Each path is a new rotation, seen through one point. The rows after it are directions, each followed by how far the rotation turns it, in deg/step (0 if it stays put).
Each turn is a multiple of 5 degrees from 10 to 175, or 0.
Each row of a path follows its step; steps can be skipped.
Path 1:
step 0: 154; 87; -309; -16; 1; -165; 132; 266; -54; -175; 58; 145; 276; -101; 280; 231; -54; -135; 317; -74; 314; 5; 101; -3; 421; -44; -12; -397; 390; 428; 111; -117; 315; 43; 411
step 1: -35; 360; 426; 388; 16; 277; -90; 11; -31; 79; -63; -68; -121; 96; -528; -97; -81; 106; 63; 177; 205; 100; 192; 29; 93; -181; -409; -201; -2; 110; 440; 150; -404; 136; -123
step 2: -133; 1; -183; 54; 40; -272; 202; 176; -183; -437; 73; 191; 244; 152; 106; 20; 58; -410; -276; 342; 338; 30; 42; 109; -257; 16; 320; 171; 116; 216; 194; 26; -75; 6; 579
step 3: 265; 358; -127; 130; -305; -6; -15; -345; 279; -1; 209; 127; -29; 11; -328; 118; 29; -347; 6; -19; -315; 33; -428; 205; 112; 47; -473; -91; -144; 286; 324; -83; -270; 70; -258
step 4: -39; -168; 221; -140; 24; -194; -355; 7; -48; -163; 230; -119; 382; -13; 53; -93; 56; -165; 408; -161; 182; 568; 193; 41; 50; -170; 276; 223; 62; 322; 108; -87; -59; 271; 446
step 5: -19; 0; 292; 199; -440; -221; 45; -126; 140; 34; -101; -32; -742; 50; -262; 181; -188; -146; -184; 232; 89; 136; -166; -166; 34; 233; -112; -75; -108; 340; -176; 90; -329; 224; -68
step 6: -224; 295; -18; -270; 203; -226; 376; 89; 35; -92; 211; 190; 203; -46; -270; 146; 263; -56; 173; -6; 126; 165; -164; 172; 226; -325; 329; 433; -114; 43; -354; -330; -59; -42; 345
step 8: -279; -123; 355; -42; 19; -87; 221; -96; -106; 115; 78; 234; 348; -45; 448; 261; -43; -149; 432; -19; 485; -101; 0; -71; 441; -1; 127; 138; -292; -148; -61; -62; -161; 282; 153
step 9: 165; 194; 366; 77; -168; -220; 204; -109; -32; -3; -48; -122; -14; 106; -228; 328; -67; 474; -350; 101; 14; -16; -201; 172; -271; -213; -464; 2; -3; 156; -249; 441; 190; 274; 4
step 10: -286; 195; 343; 157; 171; 117; 143; 22; 141; -94; 5; 22; 526; 62; 507; 15; 168; -198; -186; -110; -155; -253; -22; -277; -91; -158; 108; 224; -185; 181; -196; -344; -309; -171; 260
step 11: 163; 271; 119; -78; -243; -296; 69; -222; 302; 347; -461; 146; 100; 61; 223; -228; -137; -191; 105; 55; -29; 209; -78; 313; -329; 60; -275; 63; -149; 141; -31; 322; 353; 133; -380
Directions:
-62; 106; -165; 18; 26; -47; 10; -12; -2; -57; 121; 89; 17; 236; 11; 60; 27; 73; -70; 25; -123; -30; -126; -69; -59; -49; 20; 65; 83; 10; -71; -31; -44; -66; -32 -> 100
-22; -50; 23; -16; -34; 6; -45; -96; 71; -27; -97; 10; -133; 63; -129; 31; -135; -20; 80; -5; -103; -233; 71; 46; -38; -121; -107; 87; -2; 31; 58; 4; -28; 28; -34 -> 175
-34; -57; -83; -39; -52; 2; -12; -45; -137; 100; 26; 35; 107; -23; -41; 96; -3; -103; -34; 4; -31; -39; -78; 99; -27; 68; 128; 110; -96; -39; 198; 20; 65; 0; -141 -> 80
-33; 132; 57; -59; -181; -26; -70; -41; -96; -117; -45; 38; -16; -26; -71; 44; -115; 6; -68; -80; -29; 97; 10; -70; -22; 51; -101; -120; -73; -68; -7; 52; 10; -159; -72 -> 170
-160; 52; 55; 73; 5; -71; 22; 85; 64; 21; -113; -26; -70; -17; -60; 59; 18; 100; -136; -78; -73; -11; -65; 70; 2; 73; 73; 1; 17; -123; 112; 21; -44; 60; 191 -> 95
-53; -107; -16; 103; 19; -2; 14; -156; -60; 5; -84; -25; -47; -77; 113; 102; -29; -126; -51; 71; -69; -76; -41; -140; 29; 90; 53; -75; 71; 119; -32; -3; -6; -117; 100 -> 140
Path 2:
step 0: -90; -247; 154; -62; -124; -214; 114; 71; 366; 142; 171; 269; -277; 55; 122; -139; -382; 142; 59; 336; -484; 806; -339; -171; -159; 310; -91; 230; 65; 93; -315; -57; 68; -196; -117
step 1: -332; 279; -117; 209; 58; -84; 184; 203; -49; -118; -263; 578; -225; -117; -124; 57; -246; -58; 67; -5; -151; -110; 244; 324; 556; 118; 26; -356; -599; 68; 381; 279; 129; -70; -290
step 2: -2; 107; -154; -740; 583; -82; 110; 329; -18; 415; -332; -228; 592; 145; -214; 10; -15; -11; 60; -6; 329; -172; 139; -268; -246; 99; -172; -61; -336; 126; -120; -44; -125; 158; -10
step 3: 322; 17; 132; 187; -85; 294; -582; -360; -255; -283; 156; 93; 205; -295; 25; -273; -152; -96; 136; 464; 34; -28; 269; -23; -568; 257; -78; 43; -239; -340; -206; -352; 143; 98; -27
step 4: -106; 82; -5; 196; 168; 183; -209; -242; -105; -346; 29; -233; 155; -633; -36; 54; 312; 59; 103; -487; -306; -364; -96; 245; 405; -148; -357; 50; 328; 177; 81; 310; -59; 423; 85
step 5: 162; -344; 682; -342; 6; 104; 115; -135; 33; 660; -256; -385; -144; -65; 249; 159; 68; -67; 51; -58; -106; 397; -123; 58; -113; -124; 108; 152; 403; 109; 50; 124; 105; -269; 385
step 6: 58; -194; 15; 311; -354; -6; -294; 81; -1; -301; 57; 454; -406; 89; 186; 222; -29; 77; -58; -103; -261; 332; 420; -439; 203; -117; 217; -189; -191; 94; -374; 296; -46; -594; -229
step 7: 45; 539; -109; -214; 20; -174; 295; 354; 330; -135; -212; -304; -214; 489; 25; 503; 262; 191; -232; -151; 19; -308; 287; 62; 344; 6; -120; -275; -277; -155; 139; 5; 53; 420; 34
step 9: 57; 322; -163; 355; -56; -58; -329; -387; 357; -149; 385; 549; 36; -114; -141; -458; -44; -114; 56; -100; -419; -342; 20; 627; -129; -97; -74; -51; 67; 12; -173; -140; -110; 8; -218
step 10: -206; 53; 114; -333; 63; 185; 515; -116; -133; 263; -174; -87; 231; -89; 51; -52; 315; 264; -33; 225; -154; -4; -599; 424; -69; -241; -212; 76; 32; 368; 155; 645; -113; 333; -76
step 11: 49; -195; 92; -264; 70; 123; -321; 127; -394; -46; -295; 302; 35; 165; 212; -248; 30; -379; 78; 107; -37; 425; -60; -200; -368; 428; 130; -84; 172; 186; 194; 269; 390; -689; 72
Directions:
-53; -6; -34; -80; 66; 66; 6; 20; -96; -18; -88; -53; 59; -154; -20; -103; -177; -99; 145; 115; -95; 4; 32; -97; 76; 29; -131; 17; -55; 42; 80; -51; -4; -4; 3 -> 35
58; 17; -55; 178; -26; 155; -2; 79; 57; -132; -167; 13; 32; -16; -150; 24; -27; 65; 30; 18; -96; -17; 27; 112; 52; 7; 133; -24; 36; 79; -56; -55; -36; -4; -54 -> 130
-66; -22; 14; 10; -16; 140; -76; 0; 38; 44; 73; 54; -56; -69; 104; 64; 56; -111; -49; 120; -75; -133; -138; 0; -22; -36; 35; 100; 83; 196; -24; 15; 60; 26; 84 -> 65
-87; 26; -24; 75; 57; -85; 118; -77; 40; -37; -75; -64; 7; 10; 56; -34; -20; 87; -87; -46; -15; -261; 94; 24; 31; 43; -134; 48; 26; 57; -47; 48; 3; -142; 26 -> 135
-123; 103; -115; 2; 59; -77; 39; 18; -13; 76; 39; -44; -57; -32; -109; -115; 92; 32; -45; 138; -29; 52; -35; 26; -38; -60; 11; -143; 42; 36; -53; -39; 188; -39; -124 -> 40
-82; -164; -45; -50; 129; -72; -30; 62; -47; -81; -126; -68; -8; 7; 36; 125; -13; -21; 7; -30; 84; -19; -49; 173; 33; -31; 31; -32; 27; -6; 151; 64; 137; 84; 7 -> 120
